Each row has a name. Each question is about the rows just above it. Places in a row count from 1.

[158 163 172  78 176 150 161  89 177] = Z_206
[159 160 164  81 166 156 163  84 166] = Z_850
[129 132 132 124 133 128 130 125 133] = Z_217
[155 155 158  85 160 147 155  91 160] = Z_877
[155 155 158  85 154 159 158  88 153] = Z_363
[150 147 147 100 150 148 148 105 150] = Z_201
One entry of Z_850 was changed: [159 160 164  81 166 157 163  84 166]. Where, and from what? => 6, [156]
Among the named rows, does one hold [155 157  85] next to each other, in this order? => no
One entry of Z_850 was changed: [159 160 164  81 166 155 163  84 166]. Where, and from what? => 6, [156]
Is [150 148 147 100] printed in one of the named rows, side by side and in this order? => no
Among the named rows, does one hold [160  89] next to each other, in this order? => no
Changed Z_877: [155 155 158  85 160 146 155  91 160]. Place and old value: => 6, [147]

[121 120 118 135 143 123 127]  Z_932
[134 127 114 145 135 135 130]  Z_325
[129 131 127 145 130 149 133]  Z_937
[130 115 136 116 148 118 127]  Z_158
[130 125 132 124 148 136 136]  Z_619
[124 127 142 141  80 136 125]  Z_925
[128 123 123 138  94 143 131]  Z_77
[123 129 125 113  97 129 124]  Z_115
[137 125 134 133 111 139 120]  Z_137
[117 131 121 150 159 130 125]  Z_103
Is [159 130] printed in one of the named rows, side by side and in this order? => yes
Where does [128 122 123 138  94 143 131] differ from Z_77, and what was there? => 2, [123]
Among the named rows, does one hold [123 138] next to each other, in this order? => yes
Is [148 116] printed in one of the named rows, side by side and in this order? => no
One entry of Z_925 was changed: [125 127 142 141  80 136 125]. Where, and from what? => 1, [124]
Changed Z_137: [137 125 134 133 110 139 120]. Place and old value: => 5, [111]

[138  75 136 114 143 149 124 127 131 103 145 136 148 144 128 121 155 123
 119 127] : Z_351
[186 142  99 125 118 115 109 178 142 158 118  84  63 153 109  99  66 173
 145 121] : Z_669
[ 71 176 126 139 110 115 158 144 121 111 128 166 146 108 148 158 141 106
 111 145] : Z_718
[ 90 125 117 114 135 127 156 142 110  72 127 189 172 106 144 157 158 107
  80 129] : Z_717
[173 172 137 108 160 142 105 143 136 115 128 120 138 139 103 104 134 138
 116 104] : Z_998
[ 90 125 117 114 135 127 156 142 110  72 127 189 172 106 131 112 118 146
 155 128] : Z_91
[ 90 125 117 114 135 124 156 142 110  72 127 189 172 106 144 157 158 107
  80 129] : Z_563
[146 155 112 132 119 115 122 163 127 150 140 109  97 140 123 122  94 146
 139 125] : Z_331
[ 96 186 122 162  65 125 146 136 152 171 123  89  66 120 161 129 109 135
 185 185] : Z_831
[138  75 136 114 143 149 124 127 131 103 117 136 148 123 128 121 155 123
 119 127] : Z_318
[168  97 151 112 171 126 101 159 144 123 138 126 145 144  80 102 124 135
 103  86] : Z_385
Where does [168  97 151 113 171 126 101 159 144 123 138 126 145 144  80 102 124 135
 103  86] differ from Z_385, and what was there? => 4, [112]
Changed Z_331: [146 155 112 132 119 114 122 163 127 150 140 109  97 140 123 122  94 146
 139 125]. Place and old value: => 6, [115]
Is [144 123 138] printed in one of the named rows, side by side and in this order? => yes
At which places does Z_669 hold [173]? => 18

[106 186 128 162 149] -> Z_443
[107 184 129 161 149] -> Z_962
[108 185 127 162 147] -> Z_635
[108 178 130 157 147] -> Z_237
[106 183 130 160 149] -> Z_947
[125  77 156  96 132] -> Z_246
[125 125 125  94 125] -> Z_102
[124  71 160  93 133] -> Z_216
[106 187 128 163 149] -> Z_448
[106 183 130 160 133] -> Z_551
[124  71 159  92 133] -> Z_466
One entry of Z_246 was changed: [125  77 157  96 132]. Where, and from what? => 3, [156]
At which places does Z_102 hold [125]? => 1 2 3 5
Does one of the named rows hold [106 184] side by side, in this order? => no
Is [130 156] printed in one of the named rows, side by side and in this order? => no
Is [183 130 159 133] printed in one of the named rows, side by side and in this order? => no

[176 156 132 163 157 172 112 131 135 136 162 126 109 143 128 100 113 133] = Z_127
[179 157 134 156 149 167 140 131 139 148 152 113  93 124 175  99  98 122] = Z_251
[180 159 130 164 140 173 141 148 139 155 161 109  99 123 187 112  94 132] = Z_83
[164 138 140 139 176 149 113 111 135 132 148 140  95 140 133  84 122 117] = Z_367
[159 134 141 121 176 140 139 106 141 134 127 136  84 117 188  80 113  97] = Z_842
Does one of the named rows hold [135 136 162 126] side by side, in this order? => yes
One entry of Z_83 was changed: [180 159 130 164 140 173 141 148 139 155 161 109  99 123 186 112  94 132]. Where, and from what? => 15, [187]
Does one of the named rows hold [113 111 135 132 148] side by side, in this order? => yes

[128 127 119 122 118 123 128 124 122 111 129 107 125 117 120 118 124 129
 123 126 122 129 106 111 123 112 123 121 122 121 128 129 121 121 131 128
 122 122 133 129 121 121 121 126 123 132 121 123 113 118 126] = Z_264
[127 127 132 135 121 136 127 135 132 123 128 117 127 133 135 129 135 128
 135 125 136 126 122 121 134 125 134 126 135 135 128 127 132 136 127 126
 135 135 128 128 136 136 132 125 136 127 123 126 125 129 124] = Z_568
[124 125 122 127 115 154 123 125 126 141 124 120 126 121 125 124 125 123
 124 123 125 124 139 109 123 137 123 132 173 175  89  89 173 173  89  88
 173 174  90  89 174 173 174  87 173  90  86  86  88 173  88] = Z_728
[142 144 113 117  94 117 142 114 115 165 143 142 146 111 116 111 114 142
 113 142 117 141 163  92 112 163 112 154 116 116 143 142 114 117 139 142
 117 115 140 143 117 116 113 143 117 139 146 150 163 111 137] = Z_15
[152 153  98 100 104 100 152 100  98 153 153 147 153  98  99  97 100 153
 100 151  99 152 150  97 101 153 101 155  99  99 153 153  98 100 152 152
 100 100 153 153 100 100  98 152 100 152 152 154 153  97 150] = Z_430
[124 124 108 115 128 114 123 118 113 108 125 104 123 109 111 109 118 125
 119 121 111 127 101 105 120 110 121 119 115 110 124 126 112 114 127 124
 115 115 128 125 113 114 112 122 114 127 117 121 110 109 122] = Z_259
[124 125 122 127 115 127 123 125 126 141 124 120 126 121 125 124 125 123
 124 123 125 124 139 109 123 137 123 132 128 124 123 123 126 127 123 123
 127 125 124 124 126 126 125 125 127 123 125 129 137 124 121] = Z_444
[152 153  98 100 104 100 152 100  99 153 153 147 153  98  99  97 100 153
  99 151  99 152 150  97 101 153 101 153  99  99 153 153  98 100 152 152
 100 100 153 153 100 124 120 141 125 139 144 147 157 118 136] = Z_308
[142 144 113 117  94 117 142 114 115 165 143 142 146 111 116 111 114 142
 113 142 117 141 163  92 112 163 112 154 116 116 114 114 136 136 114 114
 137 136 114 114 136 136 136 115 137 114 116 118 124 135 112] = Z_875
One entry of Z_264 was changed: [128 127 119 122 118 123 128 124 122 111 129 107 125 117 120 118 124 129
 123 126 122 129 105 111 123 112 123 121 122 121 128 129 121 121 131 128
 122 122 133 129 121 121 121 126 123 132 121 123 113 118 126]. Where, and from what? => 23, [106]
At which places does Z_308 hold [153]? => 2 10 11 13 18 26 28 31 32 39 40
Does one of the named rows hold [134 126] side by side, in this order? => yes

[118 130 103 135 154 108 147  90 131 142 106 117 103  93 128 127 135 123
 144 107 102  87 102 131 124 132 116 112  92 154 127 129 110 135] = Z_471
[105 132 145 128 148 129 152 142 126 163 115 128 125 149 126 141 133 124
 122 138 113 147 109 108 148 110 127 148 118 113  90 122 129 125] = Z_881
[118 130 103 135 154 108 147  90 131 142 106 117 103  93 128 127 135 126
 115 110 147 129 122 108 138 116 116 161 117 125 117 124 142 120] = Z_835
[ 96 121 157 139 160 133 161 158 112 168 123 118 129 173 123 146 125 122
 122 158  99 166 105 103 157 103 134 148 125 100  68 119 125 126] = Z_383
Does one of the named rows hold [145 128] side by side, in this order? => yes
Where does [118 130 103 135 154 108 147  90 131 142 106 117 103  93 128 127 135 123
 144 107 102  87 102 131 123 132 116 112  92 154 127 129 110 135] differ from Z_471, and what was there? => 25, [124]

[100 126 135 103 160 122 172 115 102 174 119 176 117 146 106 160 101 122
 115 156 167 154 149 160 172 131 117 101 111 176 101 105 121 105 175 101
 104 167 161 137 150 175 101 165 143 103 149 160 107 165 100 175 131 150
 172 163 114] = Z_694
[122 156  97 109 107  98 121 149 111 130 152 136 151 159 105 106 125  97
 135 103 112 102  99 156 120 153 151 125 145 134 128 138 153 134 133 115
 109 152 156 156 152 141 114 113 159 114  99 106 140 112 126 129  96 100
 122 154  99] = Z_960
[142 113 136 146 119 142 106 122 146 101 119  98 120 102 147 120 140 143
 129 123 113 124 128  96 107 112 120 140 126  98 139 132 117 132  99 145
 146  95  96 108 103  96 145 113 104 144 128 120 130 114 140 101 139 127
 106  96 145] = Z_145
[122 156  97 109 107  98 121 149 111 130 152 136 151 159 105 106 125  97
 135 103 112 102  99 156 120 153 151 125 145 134 128 138 153 138 133 115
 109 152 156 156 152 141 114 113 159 114  99 106 140 112 126 129  96 100
 122 154  99] = Z_277
[101 128 123 102 144 114 155 118 101 158 122 161 120 143 103 143 103 113
 115 140 150 138 134 153 155 131 120 103 114 161 103 108 123 108 160 101
 103 157 154 136 145 161 101 150 141 102 134 143 110 148 102 159 119 135
 156 155 108] = Z_529
[142 115 136 145 120 141 109 123 145 104 120 101 122 105 146 121 140 142
 129 124 115 125 129 100 110 114 122 140 127 102 139 133 119 133 103 144
 145  99 100 111 106 100 144 115 107 143 129 121 131 116 140 104 138 128
 108 100 144] = Z_338
[ 99  96 131 108 139 123 139  93 106 135  94 133  94 105 111 140  98 124
 101 140 141 139 137 114 140 100  94  98  93 134  96  94  94  94 135 103
 108 120 115 102 111 130 103 141 104 105 137 140  93 140  97 136 129 138
 138 117 119] = Z_429
[132 146 127 128 132 126 138 143 129 141 144 143 144 149 127 131 134 125
 138 130 134 130 128 149 137 146 144 134 141 143 134 138 145 138 142 130
 128 148 149 147 147 145 130 135 149 130 128 131 139 134 134 141 126 129
 138 149 126] = Z_55
[138  92  86 155 155 168 137 101 153 124  97 116  99  86 160 157 134 170
 120 161 148 162 166  89 138  95  99 134 106 119 130 117  95 117 120 147
 154  95  90  91  96 109 148 147  87 149 166 157 113 148 133 125 171 165
 134  93 167] = Z_919
[121 164  89 104 102  90 119 155 106 131 159 138 157 168  99  99 124  89
 137  96 108  95  91 164 117 160 157 124 150 135 128 141 160 141 134 112
 105 159 164 164 158 145 110 109 167 110  91  99 144 108 125 130  87  92
 121 161  92] = Z_451
[121 161  92 106 104  94 120 153 108 131 157 138 155 165 102 102 125  92
 136  99 110  98  95 162 119 158 155 125 149 135 128 140 158 140 134 113
 107 157 161 162 156 144 112 110 164 112  95 102 143 110 126 130  91  95
 122 159  95] = Z_532
[100 126 135 103 160 122 172 115 102 174 119 176 117 146 106 160 101 122
 115 156 167 154 149 160 172 131 117 101 111 176 101 105 121 105 175 101
 104 167 161 137 150 175 101 167 143 103 149 160 107 165 100 175 131 150
 172 163 114] = Z_512
Changed Z_55: [132 146 127 128 132 126 138 143 129 141 144 143 144 149 127 131 134 126
 138 130 134 130 128 149 137 146 144 134 141 143 134 138 145 138 142 130
 128 148 149 147 147 145 130 135 149 130 128 131 139 134 134 141 126 129
 138 149 126]. Place and old value: => 18, [125]
At which places does Z_919 hold [86]? => 3 14
Where does [142 113 136 146 119 142 106 122 146 101 119  98 120 102 147 120 140 143
 129 123 113 124 128  96 107 112 120 140 126  98 139 133 117 132  99 145
 146  95  96 108 103  96 145 113 104 144 128 120 130 114 140 101 139 127
 106  96 145] differ from Z_145, and what was there? => 32, [132]
One entry of Z_694 was changed: [100 126 135 103 160 122 172 115 102 174 119 176 117 146 106 160 101 122
 115 156 167 154 149 160 172 131 117 101 111 176 100 105 121 105 175 101
 104 167 161 137 150 175 101 165 143 103 149 160 107 165 100 175 131 150
 172 163 114]. Where, and from what? => 31, [101]
One entry of Z_429 was changed: [ 99  96 131 108 139 123 139  94 106 135  94 133  94 105 111 140  98 124
 101 140 141 139 137 114 140 100  94  98  93 134  96  94  94  94 135 103
 108 120 115 102 111 130 103 141 104 105 137 140  93 140  97 136 129 138
 138 117 119]. Where, and from what? => 8, [93]
Changed Z_55: [132 146 127 128 132 126 138 143 129 141 144 143 144 149 127 131 134 125
 138 130 134 130 128 149 137 146 144 134 141 143 134 138 145 138 142 130
 128 148 149 147 147 145 130 135 149 130 129 131 139 134 134 141 126 129
 138 149 126]. Place and old value: => 47, [128]
Does one of the named rows hold [95 98] side by side, in this order? => no

[117 107 123 123 117] -> Z_242
[161 122 123 127 119] -> Z_916
[191  74 119 126 125] -> Z_626
[106  74 117 125 120] -> Z_757
[ 84 106 122 128 116] -> Z_720
[ 90 109 114 128 109] -> Z_688
[119  93 123 127 119] -> Z_376
[176 110 120 127 112] -> Z_844
At which places does Z_916 hold [127]? => 4
Among the named rows, does one hold [176 110] next to each other, in this order? => yes
Every place of [123] in Z_242: => 3 4
One entry of Z_844 was changed: [176 110 120 126 112]. Where, and from what? => 4, [127]

[106  74 145  84  87  87  77  87 123 152] -> Z_928
[177  72 139 122  84 147 113 114 160 146] -> Z_941
[180 139 145  78 124  91  66  96 118 174] -> Z_313
One entry of Z_941 was changed: [177  72 139 122  84 148 113 114 160 146]. Where, and from what? => 6, [147]
Every place of [87] in Z_928: => 5 6 8
One entry of Z_313 was changed: [180 139 145  78 124  91  66  97 118 174]. Where, and from what? => 8, [96]
Changed Z_928: [106  73 145  84  87  87  77  87 123 152]. Place and old value: => 2, [74]

[131 145  75 103 175 155 142 180] = Z_172
[ 99 169  92  64 189  76  63 148] = Z_715
[ 81 109  84 138  98 166  79 129] = Z_282
[114 149  85 121 134 180  76  65] = Z_309
[101 137 105 149 125  86 167 158] = Z_417
[ 67 164 133 143 129 165 129 143] = Z_420
Among the named rows, does one hold [103  75] next to each other, in this order? => no
Places of [143] in row Z_420: => 4 8

[123 123 131 134 117 124 120  69 112 121] -> Z_893
[132 130 129 130 132 130 128 152 131 128] -> Z_763
[129 114 136 134 135 130 112 126 121 118] -> Z_41
[130 145 122 124 123 128 143 136 133 138] -> Z_845
[119 126 114 119 129 118 146 143 153 143] -> Z_645
[138 135 141 137 126 138 113 115 103 116] -> Z_320
[136 138 130 136 141 127 125 147 124 134] -> Z_462
[127 120 131 123 120 134 125 123 126 119] -> Z_291
One entry of Z_41 was changed: [129 114 136 134 136 130 112 126 121 118]. Where, and from what? => 5, [135]
One entry of Z_462 was changed: [136 138 130 136 141 127 124 147 124 134]. Where, and from what? => 7, [125]
Where does [130 146 122 124 123 128 143 136 133 138] differ from Z_845, and what was there? => 2, [145]
Where does [119 126 114 119 129 118 146 142 153 143] differ from Z_645, and what was there? => 8, [143]
Every place of [130] in Z_763: => 2 4 6
Changed Z_320: [138 135 140 137 126 138 113 115 103 116]. Place and old value: => 3, [141]
Where does [130 145 122 125 123 128 143 136 133 138] differ from Z_845, and what was there? => 4, [124]

[ 62 106  75 164] = Z_384
[118 164  75 164] = Z_322
[124 109 104 125] = Z_144
Does one of the named rows hold [ 75 163] side by side, in this order? => no
Where does [124 109 105 125] differ from Z_144, and what was there? => 3, [104]
Places of [164] in row Z_322: => 2 4
Does one of the named rows hold [109 104] side by side, in this order? => yes

[125 122 146 114  94 121 111  97 133 124 160 124 140] : Z_630
[144 159 120  97 119 102 116 128 135 139 132 112 116] : Z_667
[125 151 132  99 120 103 131 110 144 133 157 147 135] : Z_752
[137 121 107 131 148 130 181 136 127 131 107 129 115] : Z_628
[109 110 124 164 118 134 134  98 110 129 147 144 145] : Z_94
[108 151 143 114 142 129 116 102 138 143 129  97 130] : Z_51
Does one of the named rows hold [ 97 129 143 138 102] side by side, in this order? => no
Is [ 98 110 129] printed in one of the named rows, side by side and in this order? => yes
Among the named rows, does one hold [116 129] next to each other, in this order? => no

[122 122 142 115 138 118 122 109 127 142 142  96 123]  Z_990
[108 121 126 137 161 128  76 151 167 126 106  93 100]  Z_865
[127 139 121 134 125 111 136 105 113 101 151 119 120]  Z_905
[145 132  92 137 136 143 124 138 114 155 113 133 101]  Z_173
[127 123 126 123 120 126 132 119 111 119 132 141 128]  Z_352
Every place of [123] in Z_352: => 2 4
Does one of the named rows hold [123 122 142 115] side by side, in this order? => no
Places of [142] in row Z_990: => 3 10 11

